In the data rows, the value 128 means zero.
Every row has a hidden score. How much higher is the second row's score than the first row's in each pair? 15 means about the same, 30 much higher and 0 much lower. The score is a weighted sum of the row's numbers plus the product of two more (or one squared), each taken from its middle value.
[ 78. 138. 166.  82.  94. 164. 139.  88. 169. 137.]
[100. 156. 103. 171. 193.  92. 172. 120. 115. 157.] 18
[122. 135. 111. 140. 151. 146.  94. 137.  90. 153.]
[141. 138. 150.  77.  93.  93. 189.  97. 100. 168.] 19
[123.  93. 118. 157. 120. 167. 103. 147. 102.  69.]
[138. 164. 189. 100. 115. 166. 104. 191. 138. 103.] 15
[146. 163. 141. 100. 127. 151.  73. 154. 124. 130.]
[162. 138. 123.  86. 133. 172. 112. 140. 157. 157.] 13
[135. 111. 123. 143. 151. 119.  86. 137.  85. 143.]
[156. 156. 119. 155. 126. 149.  93. 102. 147. 159.] 19
[197. 115.  93. 159. 141. 109. 121. 119.  78. 106.]
[154. 100. 127. 163. 144. 137. 139. 127. 120. 115.] 16
[138. 179. 178. 136. 123. 140.  71. 135. 100. 142.]
[175. 117. 162. 152. 159.  60. 174. 130.  95. 169.] 26
[131. 156. 167.  82. 118. 139. 140. 173. 187.  98.]
[154.  61. 120. 148. 174. 116. 134. 196.  79. 124.] 18
[147. 168. 130. 145.  88. 146. 105. 151. 191. 106.]
[127. 107. 100. 120. 140. 165.  96.  58. 130. 173.] 17
[100. 152.  83. 107. 128. 115. 117. 105. 140. 145.]
[145. 110. 130.  73. 103. 125. 140. 131. 115. 129.] 7
[109. 152. 157. 127. 121. 145.  81.  82. 130. 148.]
[105. 154. 148. 102.  72. 130. 155. 150. 161. 131.] 16
[ 56. 143. 121. 111. 161. 160. 105.  90.  74. 196.]
[144. 126. 104. 165. 150. 118. 146. 110.  87.  82.] 19
[102. 128. 179. 116.  80. 142. 130. 144. 157. 110.]
[115. 150. 169.  76. 131. 144. 105. 116. 187. 102.] 11
[153. 147.  71. 145. 150. 142. 118.  75.  91. 197.]
[ 89. 143. 142. 109.  76. 152. 155. 183. 147.  89.] 13
[158. 174.  91. 158. 156. 143.  39. 138.  57. 127.]
[117.  75. 158. 114. 188. 102. 167.  70.  70. 137.] 8
[ 50. 107. 146.  90. 113. 136. 144. 134. 162.  97.]
[111. 139. 100. 122. 122. 103. 107.  85. 109. 154.] 24
[124. 101. 107. 118. 138. 150. 152. 132. 121. 169.]
[119. 119. 152. 135. 152.  97. 186. 105. 118. 156.] 23
[128. 147. 138.  91.  94. 117. 180. 151. 104.  93.]
[193. 143.  96. 135. 169. 133. 143. 141. 103.  95.] 12
[122. 143. 178. 146. 142.  58. 190.  57.  62. 145.]
[ 80. 140. 103. 150. 151. 175. 128.  71.  74. 182.] 7
[147. 132.  95. 100.  76.  67. 180. 120. 135. 139.]
[134. 118. 131. 111. 124. 100. 157. 115. 151. 190.] 8
[ 72. 148. 121. 159. 153. 147.  69. 173. 130. 140.]
[ 76. 144. 148. 115.  61. 117. 105.  98. 148.  95.] 27
[128. 172. 142. 111. 150. 162.  48. 115. 101. 148.]
[128. 115. 142. 112. 131. 110. 120. 118. 128. 184.] 11
[178.  84. 120. 194. 154. 190.  78. 127. 122. 136.]
[111. 118.  93. 110. 133. 138.  89. 136. 166. 168.] 19
[155. 105. 117. 175. 118. 191. 159. 144.  83. 127.]
[140. 114. 151. 136. 112. 131. 153. 146. 179. 148.] 13
[143. 157. 132. 154. 145.  68. 165. 172. 139. 153.]
[105.  90. 100. 125. 151. 150.  89. 178. 114. 147.] 4
[108. 125. 187.  93.  93. 141. 148. 139. 177. 128.]
[147. 122. 117. 155. 131. 134. 120. 139. 144. 182.] 12
[118. 110. 138.  76. 131.  76. 198. 133.  81. 132.]
[ 71. 135. 137. 112.  96. 105.  70. 159. 135.  94.] 18
[129. 127. 104.  62.  81. 119. 139. 184. 154.  83.]
[111.  78. 147. 144. 166.  73. 156. 126. 103. 139.] 15
[108. 122. 134.  87.  78. 149. 149. 146. 153. 138.]
[175. 101. 100. 127.  93. 106. 126. 131. 104. 118.] 19
[144.  91. 132. 146. 173. 149. 128. 153. 122.  95.]
[137. 102. 110. 141. 159. 144. 127. 177. 130. 133.] 12
[143. 104.  82. 149. 162. 186. 136. 105. 139. 131.]
[114. 106. 159. 178. 146. 146. 120.  94. 114. 110.] 20
[211.  70. 134. 173. 150. 158. 131. 157. 106. 117.]
[ 95. 133. 108.  80. 137.  99. 145.  88. 142. 140.] 11
[121. 158. 185. 122.  86. 131. 127. 171. 118.  89.]
[159. 151. 114. 100. 126. 127. 141. 129. 204. 132.] 12
[ 55. 115. 153. 104. 136. 125.  45. 130. 109. 112.]
[ 95. 111. 123.  70.  46. 117. 169. 115. 152. 107.] 20
[118. 130. 154. 155. 190.  87. 170.  62. 124. 161.]
[127. 122. 123. 112. 126. 148.  99.  71. 193. 172.] 14
[106. 141. 129. 165. 107. 144.  52. 137. 110. 166.]
[133. 151.  92. 175. 168. 119. 148. 104.  93. 132.] 14
[140.  98. 109. 184. 126. 151. 172.  87. 122. 103.]
[131. 135. 122. 115. 124.  87. 164. 146. 110. 101.] 11
[136. 140. 131. 110. 172. 152.  65. 131. 115. 148.]
[154. 110. 164.  98.  94. 163. 108. 145. 139.  76.] 18
[165. 106. 137.  96. 125. 131. 156. 159. 144.  80.]
[141.  65. 127. 157. 130. 138. 120. 103. 136. 127.] 14
[133. 115. 102. 153. 158. 128. 163. 171. 130. 112.]
[151. 149. 142. 131. 104.  81. 132.  84. 117. 132.] 15
[ 80. 123. 143.  87. 108. 136. 177. 142. 183.  95.]
[ 92. 141. 152. 121. 160. 165.  78. 175. 100. 105.] 8
[113. 153. 113.  98. 121. 148.  93.  88.  97. 156.]
[ 85. 169. 140. 123. 125. 137. 116. 206. 121.  67.] 6
[ 80. 104. 102.  93. 132. 104. 141.  88. 116. 127.]
[108.  93. 144. 164. 126. 156.  76. 175. 123.  96.] 11
[126. 105. 132.  92.  95. 108. 155. 174. 129.  72.]
[ 67. 114. 131. 136. 137.  98. 156. 174. 105. 134.] 16
[127.  73. 149. 111. 128.  86. 166.  94. 113. 148.]
[117. 122. 125. 147. 152.  82. 145. 151.  95. 140.] 15
[124. 129. 103. 140. 119. 141. 118. 106. 107. 152.]
[169. 162. 129. 170. 159.  97. 143.  69.  86. 145.] 15
[ 91. 120. 184. 105.  62. 152. 141. 135. 191. 101.]
[167. 111. 141. 179. 130. 151. 125. 145.  96. 113.] 17
[150. 145.  84. 128. 148. 156.  86. 101. 131. 160.]
[162. 130. 137. 194. 144. 125. 142. 131.  98. 142.] 17
[122.  81.  72.  90. 128.  43. 167. 119.  95. 120.]
[104. 158. 155. 112. 112. 150. 135. 140. 132.  99.] 10
[129. 160.  95. 114. 158. 122. 115.  70. 140. 150.]
[ 74. 171. 104. 133. 126. 165.  70.  62. 115. 138.] 23
[103.  81. 145.  75.  82. 138. 136. 100. 130. 125.]
[ 86. 104. 126.  93.  77. 135. 181. 133. 148. 110.] 16
[ 95. 145. 133.  96. 139. 117.  98. 119. 161. 165.]
[125. 156. 110. 126. 151. 164. 148. 122. 104. 142.] 13
[ 83. 139. 123. 108.  90. 123. 130. 145. 171. 114.]
[151. 103.  73. 120. 164. 126. 130. 141. 155. 146.] 11
[107. 135. 113. 138. 157. 128.  88.  79.  88. 174.]
[116. 113. 120. 191. 175. 130. 166. 150. 127. 151.] 25
[154. 115.  98. 186. 128. 156. 119. 147. 104. 166.]
[204. 120. 113. 159. 164. 162. 140. 133. 113.  85.] 17
[106. 180. 153. 125. 158. 175. 118.  78.  94. 138.]
[160. 138. 111. 180. 153. 142. 138. 115. 130.  77.] 21
